In the rows, zero is written as 128.
A single turn carries every row of the set below to another of its rows. Some are shown first; where does it send the rows asked next?
fulis: [113 163 108 160  93 107  95 109 144 109 141 149 121 131 137 127 106 144
 123 139 125 129 129]
mes: [122 146 121 125 110 129 138 124 130 104 143 119 115 135 129 116 123 138
 116 118 143 108 121]
mati: [141 132 121 179 105 118 119 117 126 120 123 124 125 111 162 112 119 147
  88 132 154 107 136]
Rik: [121 113 121 142  84  97 131  86 132 130 159 150 132 128 140 107 138 119
 108 121 103 134 130]
gigiv: [138 139 146 148 109 129 123 144 153 146 124 126 139 115 137 115 105 150
  83 168 136 117 131]
patug: [157 125 100 156 105 126 103 113 146 151 108 144 142 119 131 112 112 139
  93 155 112 129 106]
rav: [131 143 104 126 120 146 128 123 133 123 130 120 116 134 124 118 125 132
 111 125 131 108 117]
rege: [135 149 135 132  96 127 135 131 155 123 135 157 120  97 157 100 123 114
  74 141 116 119 143]
gez: [145 141 126 151  97 107  98 123 130 138 126 130 142 134 130 118 116 134
 123 126 131 150  86]
keme: [166 108 143 145  95 116 128 111 123 117 131 143 124 137 150 106 141 112
 118 136 107 141 103]
sil: [157 113 110 162  90  98 102 118 150 146 119 149 151 112 140 107 106 140
  90 152 107 139 116]
Zef: [127 119 106 133 102 121 150 105 145 110 142 136 118 129 146 115 117 132
 106 161 111  98 153]
babab: [ 96 141  94 141  81  96 121 134 142 112 138 144 133 116 134 110 112 132
 109 121 119 135 110]
guse: [112 146 151 149  85  99 122 135 136 123 150 146 126 124 151  97 127 116
  87 174 120 122 136]
Dad: [115 114 115 145  94 105 149 107 143 110 146 131 114 140 160 105 110 147
 100 157 122 104 149]
Zap: [140 122  98 118 105 136 150 107 146 117 124 137 121 121 136 124 122 128
 111 144 106 107 137]
zusaf: [159 128 152 147 114 138 121 146 144 138 118 129 131 127 149 109 112 139
  94 167 137 123 122]
Lige: [119 126 121 180  95  95 121 100 159 137 138 120 142 111 155 111 107 133
  96 126 142 120 133]
vazo: [162 121 149 117  93 128 147 140 133 128 136 133 131 137 137 102 126 119
 111 152 101 131 125]
bufe: [130 136 157 166  78 109 135 142 150 115 148 153 144 117 160 121 109 132
  93 142 111 144 139]
fusu: [118 147 128 142  88 109 125 106 158 122 154 138 139 133 116 120 104 118
 129 150  93 130 134]
terel: [153 112 123 157  74  78 103 110 149 132 129 150 144 120 147  96 102 140
  95 145 118 141 124]
vuta: [142 114 128 146  77  65 113 107 153 131 139 138 145 122 150  91 106 138
 101 141 125 134 129]
Bugo: [132 148 103 137 115 148 130 122 126 125 119 124 114 130 120 119 121 137
 109 125 129 116 114]
naf: [101 141 120 145 101 105 114 137 157 142 130 131 145 101 127 119 102 151
  89 145 132 125 131]
bis: [122 142 107 140  94 116  97 130 123 130 122 160 103 127 154 105 116 160
 104 133 135 134 115]
Pozur: [122 142 152 144 100 106 141 135 140  89 157 128 128 131 149 113 112 140
 104 121 139 120 137]
podon: [154 140 111 138 107 127 107 119 137 141 116 132 144 123 129 121 121 128
 129 125 122 145  96]
Zavik: [161 129 149 116  96 129 154 137 128 124 128 142 131 136 141 107 126 123
 105 160 109 132 126]
lom: [125 140 150 156  86  82 103 131 120 134 144 137 144 143 145 104 118 128
 109 150 134 143 103]
Nilos: [125 137 116 183  99 104 117 102 145 132 126 122 133 108 160 114 111 135
  85 133 147 114 136]
dal: [132 143 133 163  87 128 129 124 139 154 135 159 134 132 168 120 117 114
  96 163  97 142 121]
Kapep: [152 126 131 156 104 133 133 130 114 123 115 127 119 121 158 104 128 144
  85 139 150 106 127]
Lal: [147 138 111 135 109 129 112 114 136 133 110 140 131 119 122 122 124 123
 128 126 122 146  95]
gobo: [134 144 103 149  80 118 128 124 140  97 126 142 107 134 155 101 102 116
 129 123 112 134 111]
tisod: [140 106 127 144  87  98 126 100 120 121 149 146 126 134 144 105 144 110
 118 127 104 137 113]
fug: [163 129 151 148 112 134 128 145 143 131 115 136 131 132 146 109 112 131
  84 167 129 130 114]
git: [146 126 150 120  88 118 145 127 152 130 147 137 140 133 125 112 117 111
 116 157  92 135 125]
tiguk: [118 115 125 157  92  96 138 106 149 121 155 128 123 150 157 109 101 152
 100 147 128 108 148]
mebu: [116 123 125 143  84  87 124  84 137 140 162 137 130 130 137 107 131 129
 107 124 113 122 142]

patug moves to Kapep
guse moves to babab
mati moves to Zef
Now these:
Lal moves to fug
gez moves to gigiv
podon moves to zusaf
rege moves to gobo
terel moves to Nilos
mebu moves to vuta
fusu moves to lom

